In the rows, zero is written as 128.
Each path below is one point turned by a fixed rotation once a step. After each direction that follows a path, write how fast that rotation turns it, in degrees per step (0 if it stays still).
Each turn is a multiple of 5 degrees from 10 to 175, or 0.
Each row of a path follows its step; steps can be skipped.

step 0: [125 127 120 125 127 118 139 129 132 136 123 134 134 106 130 134 131 120
 117 132 131 137 127 129 126 129 131 121 126 131 126 127 124 132]
step 1: [126 123 132 133 122 123 130 136 127 122 142 142 131 111 118 128 122 118
 125 124 129 130 135 134 124 128 130 125 134 128 130 133 124 133]
step 2: [132 125 125 134 141 126 135 120 129 124 130 131 124 121 112 127 122 125
 113 131 138 122 128 132 125 120 123 134 137 135 128 132 127 131]
step 4: [134 128 122 135 132 130 130 126 131 127 130 132 125 126 125 132 111 122
 128 142 136 138 132 127 121 141 136 121 127 133 128 123 127 138]
step 5: [140 127 117 133 133 126 129 130 130 131 134 137 134 123 136 129 130 120
 125 133 138 122 137 129 132 129 123 113 132 132 135 128 136 137]
step 6: [128 121 130 125 132 120 141 129 126 119 135 138 127 121 132 129 119 127
 134 144 129 123 120 126 130 123 120 124 130 130 139 133 125 136]
step 7: [127 125 126 122 132 134 128 123 126 114 134 135 140 129 127 122 126 132
 131 137 139 117 128 130 114 127 130 133 131 139 131 127 122 135]
step 8: [131 131 116 114 132 130 138 120 129 132 126 128 140 126 133 132 127 125
 118 136 131 130 127 127 127 131 130 125 133 135 131 123 111 131]
step 9: [121 120 128 126 117 132 128 129 137 133 137 137 137 114 132 130 129 117
 126 130 129 135 126 128 120 130 135 120 126 131 138 126 121 136]
step 10: [127 128 122 125 134 122 132 133 128 125 142 132 135 110 120 120 124 126
 113 127 135 129 124 129 121 129 127 121 133 127 126 136 128 128]
step 11: [132 117 123 126 130 125 130 130 128 123 133 137 127 124 119 127 125 117
 118 118 130 121 125 132 129 121 120 137 137 135 136 129 115 133]
step 12: [124 127 129 127 134 137 129 120 128 125 123 130 117 123 118 132 114 124
 120 129 138 131 119 126 118 131 133 130 130 135 136 128 118 139]
Speeds:
[130 124 129 126 124 125 131 129 125 130 130 129 123 130 128 128 130 127
 133 128 128 132 128 129 129 128 129 129 128 128 129 129 123 130] | 135
[128 126 131 128 126 126 128 127 132 128 130 124 127 127 124 127 128 127
 123 124 127 132 131 127 125 126 126 126 129 130 127 127 125 125] | 40
[129 129 131 129 125 130 129 126 129 128 126 128 128 132 127 125 130 131
 130 126 127 129 125 131 130 129 126 127 125 123 125 126 130 124] | 0
[125 129 127 127 128 130 127 129 127 131 127 131 128 123 126 127 130 127
 124 123 127 129 124 131 129 129 131 133 129 126 126 130 127 128] | 35
[128 125 128 128 125 128 126 130 129 126 130 126 128 123 130 127 127 126
 129 130 131 129 128 130 132 127 124 127 129 125 126 135 130 127] | 80

step 0: [136 128 137 128 128 129 133 139 119 119 132 130 128 131 125 130 131 124
 137 131 125 136 129 132 132 120 141 138 128 130 128 132 130 133]
step 1: [134 123 129 125 127 126 123 133 122 119 133 138 131 124 120 119 135 126
 125 132 118 138 126 123 133 127 131 135 125 130 127 131 116 124]
step 2: [126 130 129 124 126 125 122 132 122 128 141 134 122 128 125 116 130 124
 130 127 128 120 132 126 134 130 121 123 125 123 124 135 113 118]
step 3: [125 126 140 131 125 131 124 132 122 127 136 126 114 137 119 126 130 123
 128 120 138 116 133 125 132 121 129 124 127 126 127 129 130 126]
step 4: [128 117 130 133 126 131 117 124 123 125 133 125 122 130 113 127 127 132
 121 121 131 135 126 121 126 121 137 125 128 131 125 119 132 129]
step 5: [124 122 121 126 129 128 117 117 120 128 127 125 131 119 124 120 119 140
 132 125 129 135 130 125 131 126 128 116 124 126 121 124 125 126]
step 6: [116 128 133 130 131 131 124 121 121 130 116 130 130 131 132 122 126 139
 137 129 137 121 134 132 136 127 125 119 122 127 126 134 133 126]
step 7: [123 121 134 139 126 127 123 120 127 130 120 134 128 141 130 134 137 137
 128 132 135 125 126 136 124 132 136 130 123 132 130 127 136 125]
step 9: [130 128 132 121 117 128 128 127 132 126 118 118 134 122 129 127 126 125
 143 136 122 129 128 126 134 129 122 132 118 126 133 129 129 117]
step 11: [131 129 127 138 127 126 125 126 126 141 140 122 130 124 132 134 135 125
 120 130 126 116 121 120 120 133 125 130 129 126 132 123 134 122]
step 12: [131 128 126 129 122 136 135 125 125 138 128 115 124 116 128 132 127 119
 133 123 120 122 128 117 123 128 128 126 126 131 125 123 135 135]
step 13: [117 126 127 124 127 132 141 126 127 135 121 125 127 125 120 126 125 129
 126 125 119 136 123 122 133 134 119 128 129 133 130 125 135 139]
Speeds:
[130 129 127 124 129 124 126 131 124 125 129 133 126 129 126 126 128 126
 127 126 128 126 125 131 131 127 131 125 126 128 126 127 128 131] | 20
[131 132 131 132 127 128 129 127 127 131 130 131 126 132 131 127 130 127
 127 130 131 126 128 129 125 125 127 124 129 131 129 125 129 127] | 90

step 0: [123 128 120 131 131 129 140 140 135 134 121 121 135 135 119 129 125 129
 127 123 122 137 138 130 139 121 126 129 133 122 122 126 133 124]
step 1: [125 142 117 125 121 128 129 120 130 143 129 116 123 123 134 122 130 129
 125 124 126 131 130 133 131 131 130 127 139 131 138 133 124 129]
step 2: [128 129 140 133 130 134 123 138 124 138 137 117 133 125 126 122 123 134
 123 131 137 126 116 132 136 128 127 126 120 123 134 129 126 134]
step 3: [129 130 116 135 124 130 118 126 126 121 130 128 139 132 129 130 116 130
 133 122 127 128 119 126 135 127 131 118 128 126 113 130 117 131]
step 4: [135 130 136 121 116 121 130 128 133 130 124 128 125 132 136 132 125 129
 138 123 126 140 122 128 127 120 112 131 126 136 127 130 119 129]
step 5: [122 116 134 134 119 117 129 129 132 127 131 119 125 125 126 127 142 134
 125 136 130 127 130 133 138 119 131 133 129 131 117 128 123 123]
step 6: [123 122 133 134 118 133 130 130 120 136 126 126 137 120 133 138 133 124
 130 130 115 129 130 126 129 136 129 114 138 123 129 130 129 123]
step 8: [134 130 122 125 124 135 124 122 118 128 140 118 130 131 132 120 131 135
 121 126 130 124 138 128 127 125 127 119 125 146 124 124 124 128]
step 9: [130 127 130 128 132 134 123 129 116 126 132 122 136 130 125 137 137 126
 123 131 134 139 119 118 131 134 115 135 125 129 125 133 124 126]
step 10: [120 126 121 132 120 121 137 131 130 110 127 132 128 121 122 130 123 132
 124 130 130 128 124 116 129 127 125 127 131 132 132 133 113 127]
step 11: [134 130 135 136 123 127 144 128 135 127 131 121 133 125 126 133 132 128
 126 125 127 138 131 131 108 122 128 124 126 129 126 120 123 127]
step 12: [128 132 119 135 123 122 131 132 128 132 130 116 128 130 121 130 133 133
 129 133 131 132 133 118 135 126 125 130 133 121 127 118 145 120]
Speeds:
[126 127 127 125 126 125 125 129 130 132 126 127 130 127 130 128 125 127
 128 126 131 128 126 133 130 125 128 127 130 125 126 128 129 134] | 25
[127 133 128 128 131 130 125 126 123 128 131 131 130 128 130 129 125 131
 127 128 131 126 128 128 129 126 126 131 126 128 127 129 123 128] | 60
[130 130 126 130 128 129 130 131 129 128 127 129 129 134 133 126 127 130
 131 128 129 128 128 127 125 128 127 128 129 131 123 123 131 129] | 90
[128 126 126 127 127 131 129 130 130 129 129 133 130 127 123 131 126 130
 129 130 124 127 126 128 128 131 129 128 128 127 128 125 124 132] | 100
[129 132 127 127 127 128 129 128 131 126 126 132 123 130 130 125 130 130
 125 128 125 130 127 130 128 125 126 127 130 128 132 131 125 130] | 115
[126 130 130 126 129 126 124 130 130 120 129 127 128 127 128 132 127 127
 129 129 127 132 124 130 128 129 128 128 126 133 128 126 128 129] | 60

step 0: [128 124 124 122 135 127 118 138 126 111 127 134 129 128 132 133 120 128
 134 126 121 123 122 110 133 132 127 140 127 135 125 125 119 124]
step 1: [120 119 128 133 127 130 130 124 138 118 131 126 130 111 123 132 130 127
 131 133 133 133 122 121 131 128 123 138 119 131 114 127 139 138]
step 2: [133 132 125 139 123 136 129 118 123 129 125 134 124 131 128 119 128 130
 134 126 130 131 118 134 117 121 124 126 107 119 122 135 136 132]
step 3: [137 130 125 133 130 134 132 133 116 129 127 129 131 134 123 123 129 119
 127 126 128 123 127 115 133 126 125 116 117 127 132 132 126 105]
step 4: [127 130 117 126 127 118 135 130 120 114 121 131 131 118 124 130 134 127
 123 135 125 126 135 120 141 126 139 122 139 128 122 137 133 125]
step 5: [133 145 129 125 138 121 116 122 132 122 113 136 135 123 130 124 125 136
 127 137 132 128 133 134 130 128 126 133 126 130 121 133 131 139]
step 7: [128 120 124 136 130 138 124 127 112 127 137 122 127 129 122 123 134 129
 130 130 116 126 134 135 127 119 141 123 134 118 119 121 124 123]
step 8: [132 131 135 123 133 130 125 135 118 124 115 117 130 117 140 134 120 120
 140 130 129 131 140 125 127 119 135 122 127 126 127 124 119 128]
step 10: [113 130 131 130 129 141 123 134 133 129 124 142 129 139 120 120 144 136
 133 127 125 134 123 132 131 126 127 134 130 120 127 131 120 132]
step 11: [138 122 135 129 133 142 128 135 135 123 122 124 126 126 118 119 131 113
 133 121 129 142 127 137 131 132 136 132 129 129 133 126 131 120]
step 12: [140 129 117 133 120 129 124 122 123 119 128 118 119 130 132 128 131 116
 133 128 134 125 125 122 130 117 137 134 137 136 142 127 135 135]
step 13: [123 132 117 122 117 132 116 125 129 123 123 128 134 131 135 130 134 135
 133 123 133 122 129 121 133 122 119 131 124 145 122 128 115 129]
Speeds:
[127 129 127 130 131 134 132 127 125 130 130 129 127 129 127 126 128 131
 123 125 127 132 130 129 127 130 127 128 126 130 128 128 127 129] | 90
[128 128 126 129 129 125 128 127 125 127 130 129 123 133 131 125 129 130
 130 129 128 128 127 129 126 127 131 131 131 126 125 133 129 130] | 140
[129 128 127 128 129 130 129 127 131 122 125 126 126 129 127 132 125 128
 127 131 127 130 131 123 124 128 130 127 131 128 128 127 130 129] | 95
[132 129 122 128 127 128 130 126 130 127 125 126 129 131 125 130 130 126
 127 126 130 128 126 129 130 127 125 129 126 130 126 133 129 127] | 35
[127 131 126 128 125 129 126 124 128 126 125 130 130 130 131 128 128 127
 128 126 120 129 128 130 130 128 127 126 128 124 128 126 127 131] | 135

step 0: [137 126 128 125 126 132 126 128 129 136 127 131 127 131 121 128 112 141
 120 128 124 129 119 137 114 125 132 120 127 120 132 126 131 139]
step 2: [123 128 134 131 130 121 137 129 142 121 133 128 135 135 128 134 125 137
 115 121 127 133 118 136 129 122 132 135 118 121 133 130 127 123]
step 3: [126 137 127 134 127 128 128 117 135 137 133 137 124 133 125 132 123 140
 119 124 131 127 121 139 129 127 121 122 125 117 142 123 136 129]
step 4: [132 135 114 126 127 141 133 125 133 117 129 130 135 123 127 129 129 132
 116 127 129 124 121 134 125 131 123 117 121 112 128 131 133 133]
step 5: [131 132 128 119 130 133 130 135 134 122 128 117 122 132 129 129 122 144
 117 116 127 122 120 133 122 122 134 127 117 123 124 134 134 130]
step 6: [123 129 130 119 126 126 123 125 137 136 126 135 125 140 127 122 117 133
 118 131 123 129 121 131 115 122 133 124 122 115 127 121 135 130]
step 7: [125 133 125 122 131 126 136 121 135 121 134 134 141 131 128 133 126 132
 116 136 120 121 123 128 122 117 128 116 120 122 136 125 121 123]
step 8: [130 130 129 132 132 126 138 125 139 132 135 118 134 121 126 137 120 140
 118 122 127 131 125 136 125 116 130 129 127 115 136 133 127 129]
step 10: [120 136 128 126 132 136 131 129 141 115 123 127 133 132 130 127 127 125
 117 121 126 121 119 131 128 134 132 116 118 117 129 130 131 125]
step 11: [121 135 128 125 130 132 123 126 140 130 139 114 121 135 130 132 125 133
 121 119 125 128 123 129 123 115 126 122 114 122 130 129 134 127]
step 12: [125 134 118 121 125 132 132 120 134 139 137 132 126 123 129 123 121 129
 116 133 122 126 120 129 112 122 125 123 126 118 126 125 136 124]
step 13: [129 136 124 119 133 135 139 127 130 128 124 125 137 123 127 137 118 131
 118 130 121 121 123 131 118 123 140 117 126 126 133 133 122 124]
Speeds:
[128 127 126 127 130 128 128 131 128 124 127 125 131 129 128 132 128 127
 130 130 126 128 131 127 132 125 124 123 127 125 127 131 127 130] | 115
[127 131 131 128 121 127 127 129 126 125 128 130 126 125 127 126 128 126
 132 129 126 127 126 129 131 124 129 130 129 127 128 132 128 129] | 0
[128 127 128 125 129 128 130 128 130 128 128 131 130 127 123 128 122 130
 131 131 125 130 129 124 125 125 128 130 127 131 128 128 126 126] | 60
[127 127 130 132 127 127 126 128 132 125 128 129 129 125 129 132 127 130
 132 126 128 129 128 129 128 134 125 129 128 126 132 129 128 124] | 55
